Z: rows in several groups, each row roughly a mix of its group's directions:
Z (83 x 11):
[[ 31  12 -10  16 -10   1   7   5 -21  55 -24]
 [ 14  17 -55   9  15 -15   6 -27 -21  19  -5]
 [ -1   9  10 -12  12  21  56 -35  -3  18  -8]
 [ -8  -7  48 -19  44 -10 -14 -19  -7   0  14]
 [-21 -26  27  26 -24  36 -17  17  13  11  19]
 [ 30   9 -51  -2  19 -12  21 -12  28   1 -17]
 [-19  -3  43   2  36 -10  -2 -15 -15  39  10]
 [ 12  23 -18  10   0   6  20 -28 -31 -27 -40]
 [ 16 -11  29  28  -1  -8  -9  21 -23  48 -13]
 [-15   3  25 -19  21  34  47  -9  -7  23   0]
 [ -8   7 -22 -22  -4   1  33  -8  22  24  48]
 [ 33  -9  11  17  -8   3 -11  24 -15  54 -11]
 [-13 -16   3   0  29  31  37 -13 -24  31 -19]
 [  3  -8 -32 -11 -10  -1  49   6  35  21  14]
 [  8   4   4  21 -38 -11 -38  27  29 -22   8]
 [ 33  19 -15  13 -22  35   9 -13 -26 -31  14]
 [-16  -2  18  -5  24  11   4   2 -10  63  15]
 [ 34   8 -42   6 -29  -2  -3  -9  26 -29 -11]
 [ 17  31 -18 -15   7   4  31  -9 -33  27 -30]
 [  9  -9  -9  21 -25 -28 -54   2   4 -24   9]
 [ 22  39 -16  18 -17  26  16 -18 -29 -27  -3]
 [ -6  30 -27 -28  16   3  36  -2   3  27  30]
 [ -5  -9   4  44 -14  28 -33  32  -2   8 -19]
 [ -3  11 -51   6 -33   6  21  10  14 -28 -14]
 [-14  -4  16 -14  40  23  24 -19 -37  19 -14]
 [-43  -7  37   4 -26  17 -17   8 -16   2  27]
 [-31 -48   8 -16  -2  -7 -25  21  20   8 -22]
 [-28  -1  15  13  11   6   2 -15   3  60  21]
 [ 11  36 -16  16  -2  10  28 -30 -42 -11   3]
 [ 39  19 -50 -12  -1  -2  16 -13  12  -7 -22]
 [ 33  16 -47   9   6 -14  25  -7   9   8 -31]
 [ 14   9 -47  16  17 -22  30 -11  21  -1 -26]
 [-32 -25  15  -8 -13   3 -29  34  30  20  16]
 [ -9  -3 -12 -29  23 -31 -37   8 -17 -10  36]
 [ 33  -7  13   2   4   5 -11  18 -16  60  -4]
 [  5   6 -13  20  -5 -19  19 -51 -20 -18 -31]
 [ 40  26 -10   1  -6  -2  10 -12 -28  35 -31]
 [-28   1  -7  -6 -18   3   0  -6  15 -64  12]
 [-37 -26   4  14  -5  -4 -11  11  32 -38  26]
 [ -8  -2  32  -2  33  -7 -12 -37   7  38  21]
 [ -7  -3 -46  -5  -4 -10   5 -10   9  25  50]
 [ 37  26 -13  21 -17  21  14 -24 -19 -24  24]
 [ -3  16 -21  -5 -20   5  29 -14  29  21  46]
 [-15   8 -50  -6  -8   5  19 -10  35 -31   6]
 [ -6 -51  -7 -10  34 -15  -7  -3 -31   1 -20]
 [ 29  24 -15  16 -27  39   4  -6 -21 -30  12]
 [ 24  25 -17  19 -19  19  10 -25 -16 -37 -26]
 [-14 -21   9 -28  28  17  51   7   0  20  -8]
 [-20 -26  17  24 -11  18 -48  24  -4   2  17]
 [  5 -27  26  24  -2  -6 -37 -11 -21 -25 -32]
 [-25 -28  16 -17   7  -4 -17  32  17  32  32]
 [-14 -45  11 -14  -4 -10 -29  21  38   3 -15]
 [-30 -22  14 -11  21 -40  -6   5  26  28 -16]
 [ -8  16 -21 -22  -2   6  37  -7  20  26  43]
 [-42 -11  -2 -12  13   5  -1 -11  33 -31  34]
 [ 22   6 -15  19 -35  28  -9 -13  -1 -43 -21]
 [  1  21   6  35 -26  41  26  -1  17  23  -9]
 [ 21  18 -48  15  -6 -16  27  -7  10 -11 -32]
 [-26 -46  12 -15   1 -14 -24  20  30  10 -18]
 [-30 -41  15 -20  18 -22 -10  18  13  31  11]
 [-23 -11  -1 -16  40  10   5  -5  23  40  30]
 [  7  16  -7  24 -47   3 -11   4  38  -2  29]
 [  3  22  15  27 -22  42  31  -1  15  17 -20]
 [ 26  34  -9  22   2 -16  27 -44 -14 -12   1]
 [ 25  19 -13  19   1 -14  28 -48 -25 -14   2]
 [ 42  14 -11  18 -25  22  -3 -15   9 -41 -10]
 [-25 -33  16 -18  24 -33  -6  11  18  33   9]
 [  8   8 -10   2 -37 -24 -20  -7  33 -16  41]
 [-13 -16  16 -17   4   8 -20  42  23  25  35]
 [-26 -30 -10   2  14  -2  -6  11  47 -25  29]
 [-15 -26  55   7   9  -1 -29  16  -9   5  20]
 [-20   3 -10  -6  -6  -8   6 -10  13 -68   0]
 [-16 -32   8  19 -29   7 -30   9  19   2  42]
 [ 30  19 -15  15   5  -7  28 -43 -28 -20  -8]
 [-15 -14  41  32 -24  36 -22  -4   3   3  12]
 [-29 -17  11 -23  -1  17 -25  49  17  16  -4]
 [ 23 -19  40   7   8  -3 -18  33 -29  27  -8]
 [ -3 -13  -6 -47  24 -42  -6   6  -2 -19  20]
 [ -2  -6  11  21 -47   5 -17   1  36  -5  35]
 [-35 -22 -17  12   8  -8   5   8  44 -29  21]
 [  8 -19  29  15  -4 -14 -39  -2 -16 -34 -32]
 [-39 -17  13 -17  27 -33  -2  12  10  33 -14]
 [-16 -38   6 -17  24 -37  -3  -5  13  12 -36]]
which group is each row in? (one row of each group first):
[-17 -37  11  -8  -2 -20 -26  14  41   2 -28] -> <91>
[-19 -20  52   7  -1   7 -29   8  -9  19  26] -> <119>
[ 13  17  -9  41 -36  -1 -43   9  11 -12  -4] -> <27>

[-15  24   7 -12  13   7   6 -51  -3  40  14] -> <119>
[ 34  16 -15  20 -18  12   5 -27  -3 -41 -27] -> <91>
[ -9   5 -13 -17  -4  -2  -2 -19  20 -65   7] -> <119>
[  5 -11  18  16  14  -9 -40  -4 -35 -22 -37] -> <27>
[-61   9   6  22 -13   3  18 -15  -4  18  14] -> <119>
[-16   9 -25 -11   2  18  30  16  17  37  37] -> <27>
[ 29  35 -14  -1 -29   5   6 -26 -29  17 -26] -> <119>
[-39 -18  35   5  20   5  -7  10  -1  35  27] -> <119>
